Each path below is one point turned by a fixed rotation once a step. After each direction that follows a path, write how fast that rotation turns it, in degrees per step (0 if it stays still).
Each turn is a multiple of 5 degrees from 10 to 175, or 0.
Each row of a path follows its step; steps can be skipped.
Rotation 1:
step 0: [ 0.60  0.47  0.66  0.30 -0.57 -0.22  0.82  1.44  0.46  0.65  0.15  0.27
  2.49  0.17 -1.43  1.02  1.77  1.56 -1.19  1.41 -0.07  0.92 -0.69 -2.00
 -0.26 -0.55 -1.01  0.70 -1.92 -2.03  0.67  1.66  1.57  1.56 -0.83  0.08
 -0.03 -0.93 -0.87 -1.54  1.08  1.15 -1.74  2.27  1.47 -1.13 -1.45  1.60
 -1.32 -0.92 -1.38 -1.61  1.40  1.87  0.31  1.72]
step 4: [ 0.88  1.29  0.94 -0.61 -1.40 -1.47 -0.34 -0.63 -0.67  0.32 -0.21  0.39
  0.13  1.14 -1.28  0.15 -2.48  0.62 -1.19 -0.85 -0.70 -1.59  0.55 -1.62
 -0.68  0.10 -1.16  1.75 -1.13  0.87  2.58  0.21  0.67  1.48  2.33  0.86
 -0.42 -0.18  3.12 -0.62 -0.36  0.04  1.63 -0.49 -0.64  0.18  2.29 -1.96
  0.85  1.10 -2.12  0.45 -0.01  1.69  1.49 -1.46]
step 7: [ 0.97  1.02  0.47 -0.07 -0.81  0.88 -1.64  0.64 -0.63  0.83 -0.33  1.05
  1.59 -1.40  0.77  0.30  0.11 -0.15 -0.71  0.27  0.28  1.63 -0.17 -0.38
 -0.27 -1.71 -1.43  1.94  0.64  1.43 -0.39  0.26  0.58  0.11  1.87  2.26
  2.55  2.00  0.62  1.74 -1.42  0.14  0.73  1.08 -0.89  2.76  0.97  0.61
  1.89  0.49  1.73  1.27  2.05  0.48  0.76 -2.45]
step 12: [ 0.33 -0.13  1.12  0.98 -0.86 -1.27  2.60 -1.86 -0.50 -0.42  1.09 -2.27
 -1.71  1.57  0.03  0.32 -1.23  1.03  0.52  1.00 -1.09 -1.24  0.81  0.88
 -0.72 -0.76  0.64  0.21 -0.62 -0.86  1.28  2.36  0.26  1.00  2.19  1.28
 -0.18  0.22  0.34 -0.93 -2.95 -0.87 -1.67  0.41 -0.03 -2.06  0.64 -1.03
  1.77  0.19 -2.93  1.20  1.14  0.60 -0.52 -0.73]
step 14: [ 3.12 -0.46 -0.32 -2.68 -0.44 -1.39  1.48 -2.06 -0.19  0.01  0.54  1.02
  0.17 -0.70  1.29 -0.05 -1.14  1.45  1.01 -4.12  1.31 -0.20 -0.34 -0.61
  0.88 -0.06 -1.08 -0.81 -0.52  0.01 -1.79 -1.09 -0.82 -0.73  0.46 -2.27
 -1.56  0.66  0.58  1.44 -0.52  0.32  0.25 -2.44  0.45  0.14  0.02 -0.08
 -0.56  1.26  0.40 -0.11 -2.02  0.45  0.95  0.23]
step 15: [ 3.09  0.90 -0.09 -0.43 -0.89 -0.89 -0.19  1.19 -0.39 -0.40 -0.73 -1.13
  1.20 -2.04 -2.59 -1.34  1.00  0.81 -1.06 -0.88  0.88  0.49  0.53  1.51
 -0.86 -1.96 -0.79  0.71  2.18 -0.73 -1.41  0.89 -0.96  1.55 -0.48  1.73
  1.24 -0.33 -1.40  0.69 -3.30 -0.14 -0.97 -1.05  0.32 -0.60  0.81 -0.41
  1.61 -0.81 -0.07  1.82  1.44 -0.12  1.25 -1.08]
step 18: [-0.69 -0.75  0.29 -1.08 -0.94  1.48  2.23  0.11  1.14  1.22 -1.31 -0.93
  3.16 -0.58  1.05  1.29  0.12  1.00 -1.01  0.00 -0.80  1.33 -0.01  0.70
 -0.69 -1.09  0.46 -0.76  1.85 -0.63 -2.70  1.02 -2.23  1.54  1.69  0.99
 -0.41 -2.14 -1.90  0.75  1.62  0.99 -1.30  1.64  1.28 -1.41 -0.24  0.01
  1.24 -0.19  1.30 -0.08  1.07  0.60  0.10  1.40]
step 20: [-2.33 -0.01  0.47  0.03 -1.97  0.03  2.31 -2.26 -0.11 -0.40  0.26  1.14
 -3.51  0.22  1.32  1.16 -1.87 -1.09  1.64 -0.37 -0.22 -0.17  2.35  0.18
  1.27  0.09 -0.91 -0.53 -0.80  0.20  1.33  1.23  0.23 -0.72 -1.26  0.94
  0.23 -0.18 -2.01 -0.41 -1.26 -1.07 -0.49 -1.12 -0.23 -0.57  1.67  2.13
  1.36 -0.49  0.30  1.11  0.44  1.21 -0.89 -2.01]
Directions:
[ 0.03  0.14  0.26  0.16  0.28 -0.08 -0.07 -0.17 -0.25  0.00 -0.39 -0.36
  0.36  0.38 -0.38  0.56 -0.23 -0.02  0.07 -0.07 -0.09 -0.71 -0.02  0.22
  0.39 -0.18  0.35 -0.23  0.31 -0.15  0.63 -0.81  0.12  0.33  0.21  0.18
  0.31  0.09 -0.46  0.05 -0.45  0.12  0.46 -0.48 -0.63 -0.36 -0.61  0.22
  0.20 -0.38  0.07 -0.07  0.24  0.16 -0.15  0.39] -> 100
[ 0.12 -0.20 -0.29 -0.22 -0.07 -0.04  0.24  0.12 -0.25  0.78  0.24  0.04
 -0.79 -0.32  0.48  0.32 -0.26  0.27  0.49 -0.36  0.44 -0.45 -0.46  0.17
  0.17  0.38 -0.36  0.09  0.07 -0.74  0.35 -0.28  0.23 -0.03 -0.52 -0.07
  0.26 -0.19 -0.27  0.37  0.41  0.05 -0.16 -0.09 -0.04  0.34  0.28 -0.03
 -0.06 -0.36  0.23  0.50 -0.42  0.13 -0.28  0.19] -> 120
[ 0.45  0.06 -0.52 -0.37 -0.53 -0.50  0.18  0.10  0.22  0.22  0.20  0.18
  0.30 -0.01 -0.04 -0.37 -0.02 -0.07  0.05  0.13 -0.93 -0.03 -0.10 -0.08
 -0.18 -0.04  0.41  0.31 -0.01 -0.15  0.88 -0.30  0.25 -0.20 -0.28  0.75
  0.23 -0.18 -0.05 -0.35 -0.04 -0.50  0.04 -0.04  0.52 -0.33  0.19  0.27
 -0.20 -0.16 -0.40 -0.08  0.11 -0.31 -0.36 -0.45] -> 95
[ 0.25 -0.34 -0.37 -0.12 -0.36  0.41 -0.54  0.12 -0.05  0.01 -0.46  0.23
  0.10 -0.24  0.05  0.08 -0.60 -0.10  0.08  0.34 -0.04 -0.22 -0.28  0.18
 -0.09 -0.20  0.41  0.27  0.31 -0.17 -0.15  0.41 -0.31 -0.18 -0.14 -0.15
  0.49  0.53 -0.17  0.43 -0.30  0.25 -0.01  0.33  0.42  0.10 -0.41  0.02
 -0.70 -0.58  0.10 -0.53 -0.03  0.49  0.75 -0.22] -> 40
[-0.01  0.11 -0.14  0.51 -0.02 -0.38  0.01 -0.65 -0.29 -0.46 -0.29 -0.27
  0.26 -0.32  0.34 -0.03 -0.29  0.34 -0.33  0.19  0.22 -0.12 -0.10 -0.19
  0.34  0.22 -0.26 -0.13  0.11 -0.15  0.43  0.49  0.07 -0.31  0.46 -0.35
  0.41 -0.51  0.27  0.50 -0.34 -0.68 -0.11 -0.32 -0.19 -0.12  0.39  0.62
 -0.44  0.34 -0.06 -0.11 -0.61 -0.31  0.20 -0.12] -> 135
[ 0.23  0.05  0.11 -0.17 -0.73  0.30 -0.14 -0.35 -0.10 -0.79 -0.17  0.06
  0.26  0.19  0.36  0.25  0.36  0.13  0.44 -0.02  0.22  0.40  0.26 -0.43
  0.65  0.30  0.45  0.23 -0.40  0.09  0.17 -0.16 -0.10 -0.50 -0.47 -0.08
 -0.39  0.36 -0.55 -0.04  0.13  0.22  0.28 -0.10 -0.08 -0.36  0.07 -0.16
  0.21 -0.27  0.02  0.58 -0.67 -0.19  0.26 -0.09] -> 120
[-0.46 -0.29 -0.28  0.85 -0.23  0.15  0.10 -0.57 -0.01  0.12 -0.01 -0.02
  0.26 -0.55 -0.56 -0.06  0.12 -0.09 -0.11 -0.20  0.11  0.08 -0.48  0.02
  0.21 -0.12 -0.07  0.22  0.56 -0.28  0.31 -0.04  0.26  0.37 -0.30  0.09
 -0.54  0.20 -0.08 -0.31  0.29  0.64 -0.21 -0.37  0.02  0.10 -0.37 -0.26
 -0.15  0.58 -0.32  0.02 -0.21  0.13 -0.01 -0.87] -> 65
